One hidden turn or mirror swaps the rows below in pairs. Which row is each named row swapped with?
The rows were stretched afterwards, more along some directions than others.
Vuvi: [-18  24  14 -20 -18 -34 -18 -32  21 -22  18 -41  -5 -10  28  31 -23  10
  10   1  36 -38   0  25  10 -18 -11 -37   2 -41 -53]
gil: [ -5   2  19  10 -23 -20 -23 -21 -21  33 -10 -33  -8  -8  -1 -15 -33 -19
   1 -12  -6   0 -53  -9 -22  -5 -19  -5 -17 -47 -12]
Vot: [ 13  14   9 -22   8 -30 -13  23  20  38 -28 -51  -7 -12  11  -9 -21  36
 -19  -8  24 -11  21   2   8   5   3 -17  27 -12 -26]
soli: [ -9 -21 -18  39   2  33   5  -4 -32  -9  16  -1 -21  10   5  15  21 -47
  14  13  17   8   4  -7  11   1  17 -11   5   9 -17]
Figag: [  0 -26 -26  22  14  -4  30  -8  22   2  18  13  -3  -3  39 -15  38  -4
  -8  13  10   0  46  21  15   3   2   2  28   2  -7]
fupoz: [ 18 -27  38 -12 -17 -14  10 -17  28  23 -28 -12 -33   9 -22 -10  22 -26
  -1  10 -15   2  -4  -6  10 -11  27 -31  17  10   1]
kulis: [  7 -23  17  25 -37   1  10 -24  -4  -8 -21  -6 -28   2  28 -12  21 -42
  21  14  21 -39 -22 -14  25   3   2   1  17 -32 -25]
lem: [-10   4 -16   8  -5  23   6  -4  -3 -21 -26  -2 -34  12  35  35  10  18
   1 -27  14 -33 -22   1  -4 -18  15  -2  34  15 -31]
Mal: [ 16 -38 -14   3  -7  11  35 -11  14   1 -21 -32 -61  15  -2 -18  33 -20
   0  -2   9  -8   2   7  -6 -16  13 -21  24  -5  -7]
movo: [  1 -58  -3   8 -12   3  -3  -8 -20 -16 -11 -36 -32 -20 -16  -2  17 -23
 -17  -4   3  16  -8 -13   0  10  18  -5   1 -10   9]
dosov: [ 10 -11 -22  -6  -2   1   9  14 -13  33  -2 -48 -29 -30 -31 -26   5  20
 -34  -3  15  24  -1   4 -14 -12  -3   5  -2 -13  14]
vesu: [ 28  -2  30  15  -7 -28 -15  13  48  36 -19 -23  21  12   2  -2   5 -24
  -1  26  -1 -12  48  11   7  20  -3   8   5  -3 -18]
kuzer: [-17 -32   5  26 -15 -18  -3 -28  -2  -6  14 -17 -25  13  29  -4   4  -2
  15  14  -1 -29 -21  31   9 -10   2 -30  -2   0 -31]
Zake: [ -2 -10  -4  31  -4   6  26  25 -33  31 -35   4 -33  -5   8 -21  23  -3
 -11  -8  39 -18  16  -4  26  16  10 -10  15  23  -6]
lov: [ 16  -3   8 -23  13 -31  21  -7  33  13 -37 -28 -37   7 -26   3 -13 -14
   5  -7  -4 -17 -31  21  -3  -1 -25  15 -11 -16 -24]
Sato: [ -3 -56  27  -6  -9 -27  23 -27  35  -8  -5 -17 -23 -12  13 -23  18  -3
  10  28  19 -24  21  26  22  -7  -7 -35  22  -8 -24]
buba: [ -8 -16  -5   6 -15   0  12 -29 -24  17 -20 -33 -52   1 -13   5 -19   9
 -11 -27  10 -11 -37  15 -19 -11   7 -50 -28 -11 -22]
mov: [ -6 -31  17  23   3 -19   5  -6  40  10 -22  -9 -61   7  39   2  10  -2
  -3 -14   2  -4   4  15   8 -19   7  -7   6 -24 -36]
Guka: [  3  -7   2   8 -10 -12  17 -41  22  44  -2 -11 -10  12 -16 -30   0   1
  -3  17  -6   1  18  24 -18  12 -14 -10  -7 -20 -21]
Kubu: [-29  -4  29  26  22  -9   5   3 -21 -11 -12  14 -29  -6 -14  30  29 -44
 -23  19  16  -1  14   0  18  -2  -5   0  24  10  -2]
Vom: [  1  -6  -6  -2   0  -7   6  -5  -8  17  -7 -26 -44 -20 -16  -2  21   6
 -37 -30  21  21 -30   1  -1 -10  25  10 -15 -15  19]
nudob: [-16  -7  18  17  12 -15   0 -16 -18  -8 -18  -2 -24 -23  23   2   6  -2
 -30 -16 -10  -6  13   3   6  -6  -3  14  17 -24  -7]
Lasi: [  2  -9 -23 -11   5  17  32 -27  13 -17   9 -10  13   1 -11  -3  12  15
  17  16  33 -10 -18  14  25  14   7   1 -36  -6 -15]
mas: [ 25 -66 -16   3  -2   4  11 -19  17   2 -17 -30 -22  -6   4 -15   3   2
 -16   0  21 -10   9   8  11   2  24 -18  15  23   2]
Luti: [-24  16   9 -11  14   4  -4  25 -31 -23  -8 -24  -5 -11   6 -19  -7   6
  -2   3 -10 -25  13  20  -7   2 -23 -15  17 -21 -33]
minik: [ -6 -34  22 -14 -10  15   8 -28 -11 -12  -9 -12 -41   0 -14 -24  20  -6
  -8 -14   6  -7 -26  -7  11 -39  16 -18  -3 -16  14]
Fuzi: [  1  -2  33  -6 -24 -38   1   0 -22  34 -44 -37 -13 -18   7 -48 -23 -52
  15   3  -7  -9 -14 -13  -6  16 -35 -23  24 -48 -18]
Tovo: [ -2 -16  -4   1  14  -8  26   0 -14  18 -22  -3 -19  13  19  -4  14  17
   1  -6  -5 -13 -16  25   8 -12 -14  -8 -23   3  -5]
dok: [-13   9  27 -30  -7  -2  12 -29 -17 -23 -22 -16 -12  -6  -3  -3  19 -37
  -2   0  24  -3   1 -33  15 -10   0  13   5 -47   3]
Kad: [ 11  25   8 -35  -4 -29   8   5  30   5 -20 -45  12 -18  -8 -14 -15 -14
   3 -13  13 -13 -18  11 -12  -8 -37  15   8 -56 -12]
relu: [ 13  13 -18   1  -8 -24   8   0  13  10  -5 -13  37   5  34  11  -2 -16
  23   7  39 -24  35   9  22  15 -17  22  24 -14 -34]
mosi: [ 38 -13 -38  10   1  -7  17 -22  26  17  14 -42 -22  20   3  12   4   3
   9   7  11  -8   3  50  -5  -6 -24  -8 -17 -24 -21]
Mig: [-15  30  31  14  16  -7 -15  29 -18  -8 -16 -10  -8  -6  21   6  -3 -43
   2 -17   7 -23   7  -5  -1   2 -15  23  11 -23 -27]
ril: [ -2  -8 -11  -5 -21  -3   7 -33 -10  12  -7 -45  -6   8 -25  -1  -8  10
   4   7   7   3 -38  28  17  -3  -9 -12 -26 -35 -19]
kupal: [ -8 -22  10   6 -25 -41   5 -27   9   0   1 -24   8 -22 -30   9   1   3
 -15  -6  24  -7 -25  38  25  10 -11  48 -28 -17  -3]
niten: [ 19  20 -14  -8  15 -11 -16  15  22  27   9 -38  10  -4  -7  10 -44  25
  -6 -16  18 -17  -9  28 -12 -19 -43  22   8 -25 -26]
Puv: [  9 -48  16   0  -6 -27 -10 -35  21  -7  -5 -19 -25  -1 -25  31 -12 -24
  -3   3 -23   9 -30   4   2 -21 -20  -4   2 -26  -4]
Gok: [  3   7  10  20   5   3  -5  16  -1  21 -36 -16 -23   3   7 -17   0 -27
 -12 -17  12  -6  26 -11  -4  12  12  17  54  -9 -28]
nadez: [ -1 -39  18   5 -19 -37   9   7 -41   6 -39 -28   6  11 -47  19  13 -59
 -12  -4  -6  13  -1  24  25  -2   0  36  -1  11  15]
kikil: [-11   3   3  12 -20  15   4  -4 -44  -2 -17 -11 -42  -5  11   7  10 -51
   2   9  24 -18  -2 -18  10  -1  -5 -34  51 -33 -25]
Non: [  1 -45 -13  21 -19  -4  12   8 -13  -1 -18 -31 -28  11  15  -5   4 -20
  22  13   0 -25 -15  13   6   8 -11 -15   9  18 -18]
Bal: [ 13  -5   9  12  11 -30 -10 -20  -3   7 -10 -29  -4  -4  -1  41 -22 -20
 -25 -18 -18  -6 -23  26 -20 -11 -32  24 -32 -42  -6]
peg: [  5 -15   7   2  10 -11   6  15   6  -4 -24 -23 -12  36 -10  43   4 -26
   1  13  -9 -21  19  35   6  -9 -14 -12   9  19 -28]
Nug: [ 21  -6 -11  -5 -17 -10  -6 -27  -3  19  10 -35   1  -5  13  11   2 -12
  17  11  41  17 -20  -7  36 -11   3  13  -8 -41 -15]
zot: [-30 -11  34  -6  14 -12 -12   9   4 -10 -21 -22 -18  -1  -9 -23  23  -1
 -27  10 -39   4  25  30 -16  -9  -6  -4  23 -22  -9]
besed: [ 20 -26  25 -18 -14 -25  18 -29  36  30 -13 -28 -42   4 -12  -6  11   5
 -31 -15 -19  -8 -17  16 -19 -29  12 -49  -8 -20   8]
sope: [ 21   9  -7 -36 -21 -20  -5 -22  29   1  24 -54  10   5 -19  37 -19  14
  -5  -9  10  -9 -37  32   1 -39  -4   0 -13 -33 -14]
nale: [-28   8 -11 -27   1 -16  -2  -3 -28 -20  -6 -22  28 -20  -4  13 -24  21
  -4 -15  14   1 -32  14  24  -2   2  11  -1 -17 -25]
lol: [ 11 -52 -11 -16  -9 -28  13 -15  15  -3 -18 -49  38  14 -28   6  -8  -5
   5   2 -12  -4 -32  44  10   6 -11  32 -40   1   2]
Vifig: [ 16 -11  49  -5 -20 -43 -14   0  -6  11 -48 -37  -5 -11 -25  27 -10 -69
 -18 -11   6   5  -9  -9  17   0 -14  15   8 -44  -4]
luv: [ -3   8  42 -14   2 -15   4  -9  -8   7 -40 -10  10   9   1  20 -17 -32
  16   8  -1 -20   1 -19  20  12 -27  19  38 -19 -31]
rure: [ 26 -39 -24  -4   4 -35  34 -18  38   7   5 -37 -11  -8  19 -36  16  17
  -5   8  -4 -14  33  57  -2   1  -1  -2  13 -12 -26]
Tet: [  7  20  -4 -38  11 -29  -3  29  26  13  -3 -40   5  16   0 -36 -19 -26
  20  10  21 -12  17  12  15 -23 -30  -6   5 -34 -31]
zafu: [-28 -16   4   8   5  -1  -2  27 -15   2 -29 -12  21  14 -30  28  -2 -20
   1 -11  -9  11 -21  19   3  16 -18  49   5  17  -1]
git: [ 16  14  -7 -36   6   5 -13 -20  51  -5  27 -28  38   3  -5  -5 -26  34
  22   1  14 -20 -28  22  -2 -22 -18   8 -28 -30 -21]
kosu: [-33  20 -20  -9   4  -6  -3   8 -24  -1   8 -25  -6   3  -9  25 -31   5
  17  -9  19  18 -36  34  20 -35 -27  15  -6 -35 -44]
pesem: [ 10 -12  -1 -24  -2  -1   9   6 -13  25 -29 -47  -3  -4 -38 -14 -40   5
   6 -14   8  -1 -38  13 -21 -11 -35  22 -12 -24 -16]
gote: [  6 -13  -4  19  13  -9  -6 -30  -8  10  19 -33 -43  11  -4  28   5 -18
 -15  19  13   4   6  29  10 -18   3 -24  -1 -15 -25]
tesu: [  2  23   0 -25  11   8  -5   6  -2   3 -12 -21  30 -13  18 -25 -36  13
  -2   7   7 -31  21  10  -7  -8 -32 -19  26 -21 -25]
nuz: [-18  -1 -10   5 -24   0  -7 -15 -33  -7   1 -27  -3 -10   6 -27 -30  -5
  11  -5  21 -10 -18   2  30 -25   1  -1  -5 -39 -22]
Mavum: [ 15 -50   6  27   3 -11  19 -18  17  16 -10  -5 -45  -1  19 -16  10  -2
 -17 -10  -2 -23  16  25   2 -18  -8 -26  28  -7 -11]
Bevoz: [  7 -36  -3  15 -17   8  14  27 -17 -18 -21 -19 -43   9  13 -26  18 -38
   2  -9  18 -24  -5  -4  36 -31   6   6  -2 -15  -7]
zel: [ 17   0  16 -10  -3 -41   4  -4  -7  23 -29 -47 -41 -12 -19   4   2 -25
 -27 -28   7   2 -16  18  -9 -14 -37  11 -12 -50  14]
Fuzu: [ 16  18 -30  20  14  19   7  31 -13  33  -3 -19 -11 -12   2 -21  -3  10
 -19 -22  27  11  -1   3   3   4  -2  48   9 -13 -10]
bom: [-21 -11  -6  26   4   1   5  13   9 -20  -6  13  24 -11  17  17  11  -5
  -7   1   7 -19  19  13  10  12  -7  13  28  11 -13]
vumi: [ -4 -46  30  17 -11  -8  25 -26  -6   4 -33  15  10 -15 -10  19   5 -25
   3  13  -1  -6 -23 -18  34  28 -12  -3   3   1   1]
dal: [ 21  -8 -13   3  10 -12  34  25  16  32 -17 -24 -11 -11 -13 -18   0  20
  -3 -17  18 -19 -16  36  -7   8 -15  35  -6  16  -5]
bos: [ -6  -3  15 -10 -23  -8  15 -36 -10 -20 -13  -8 -24 -14  -9  15   6 -54
  11  20   5  -4 -20 -17  23 -21 -23  -3  15 -53 -13]
Vakin: [-11 -21  43  35 -19   1  -2  -8  11  12 -34   8  -2   2  26 -16  20 -54
   7  12 -11   0  27 -15  13  25   3   6  47 -31 -21]
bov: [ -5  14  42  -5  10 -22 -16  13  -5  -6 -26 -19 -34  -5 -14   9 -33   2
  -5 -16 -23 -30 -32  22   4 -25 -40   9  11 -35 -35]
gelef: [  5  -6  -5   1   6 -14   7  15   8   2 -34 -15  -9   4  12  26 -10 -17
  -4 -21  -4 -38 -19  14 -24  15 -30   5   8  -9 -17]
suv: [  1 -22  34 -23 -17 -53  -2 -41  33   7 -36 -44  -9   3   1   6   4 -15
 -14 -11 -16  -7 -12  10  -5  -3 -19   2 -13 -51   2]
Sepul: [ 22 -23  -7   4 -17  -4  32 -33  19  30   8 -11 -10  -9  11 -25  24 -33
  13  26  18   8  31  -7  -2  -3  -3 -14  38 -22  -3]
Kopi: [ -1  13  -4 -20 -12 -12 -19 -15 -13  10 -12 -63  -8   7 -31  11 -26 -12
   2   4  24   8 -38  -2  10 -12  -7   3 -46 -48 -13]
rovev: [-21 -34 -18  19  -1  31  22  -4  -3  -5   9   8 -14   9  27  -2  34  15
  -3   7  36  -7  25  13  29  -4  33 -26  24  29 -21]
rilup: [-10   5   6 -28  -4 -30  10  -7 -10  23 -29 -22   5   9 -29  -8 -12 -29
  13   2   3  -9 -42   3 -12   3 -38   3  -7 -20  -5]
pelu: [  6  -6 -41  19  19  11  -1 -23  10  12  28 -18   4  -7   1  12 -12  32
  -4  13  14  14   3  23   8   9   5   5  -7   0 -27]
toso: [-15 -21   6  16  -5  25   1 -13   5  -8 -10   4 -35  -5  45  -7  22  19
 -13   9   5 -12  25 -27  12  -2  39 -41  28   1 -23]
kefom: [ -2 -13  47 -11 -21 -11  -6 -19   0  26 -30 -38 -15   0  -2 -42  13 -39
  -8  27  -2   3  24 -22  10  -6   3 -29  21 -42  -4]
mome: [ 12   5  22 -31 -22 -20  -6  -3  14  -8 -15 -21  36  -3 -28  35 -13 -19
  10  -5 -15  -5 -39   6   9 -19 -12  31  -7 -13   2]
Fami: [ -8 -14  -1  -4   9 -26  -6  -9  49   7   1 -23 -12  12  29 -31 -15  26
   8   7   7 -31  25  22   7 -11   2 -26  -6  -1 -29]
dadib: [-16 -28  22 -10 -13 -41  12 -43   2 -30 -22 -28 -21  17  21   2  15 -33
   8  12  -6 -27   4  25  24 -17  -2 -26 -16 -41 -21]
ruk: [  8 -55 -12   6 -12  -6 -17 -14   6  -9  -8 -51   6  -8 -45  12   6 -12
 -21  -8 -19  40 -34  23  -9   3  13  53 -19 -25  11]
sare: [ -6  26   5 -11 -11 -12  -1 -27  20  16 -17  -3   4 -26  19  -4 -10   7
   3 -11  26  -5 -24 -10   1   6   0 -33  29 -34 -30]
pusa: [ -5  20   2 -10   1   3  -4  12   8  19 -13 -15  33 -10  18  -5 -18  12
  -6 -25  28  -5  -1   1   0   5  -7  24   7 -25 -25]
Senad: [ 28   6   3  30  11  -6  -3 -14   9   0 -21 -12  11  14   6  36 -16 -54
   5  -6   0  -9  -4   4 -11  13 -15  62   9 -33 -35]
gitok: [ -1 -53 -21   9 -18  -8  28 -18 -22 -11 -19 -12   3  -4  26  13  11  10
  -8   0  -5 -11   9  16  22  -7  10 -27  19   2  -6]
Mevu: [  6  19 -40   2   2  17  11 -25  18 -10  35  -8   8  11  37  10  13  18
  10  10   5  -9  10  29  -6 -15   4  -6   2 -26 -30]

Swapped with minik: git
Swapped with rure: dosov
Swapped with zot: ruk
Swapped with sare: lem
Swapped with Mal: Kad
Swapped with mome: fupoz
Swapped with besed: sope
Swapped with Sato: pesem
Swapped with Sepul: dal
Swapped with Luti: movo
Swapped with Figag: Fuzu
Swapped with vesu: nadez
Swapped with kupal: Guka
Swapped with vumi: luv
Swapped with kosu: mov

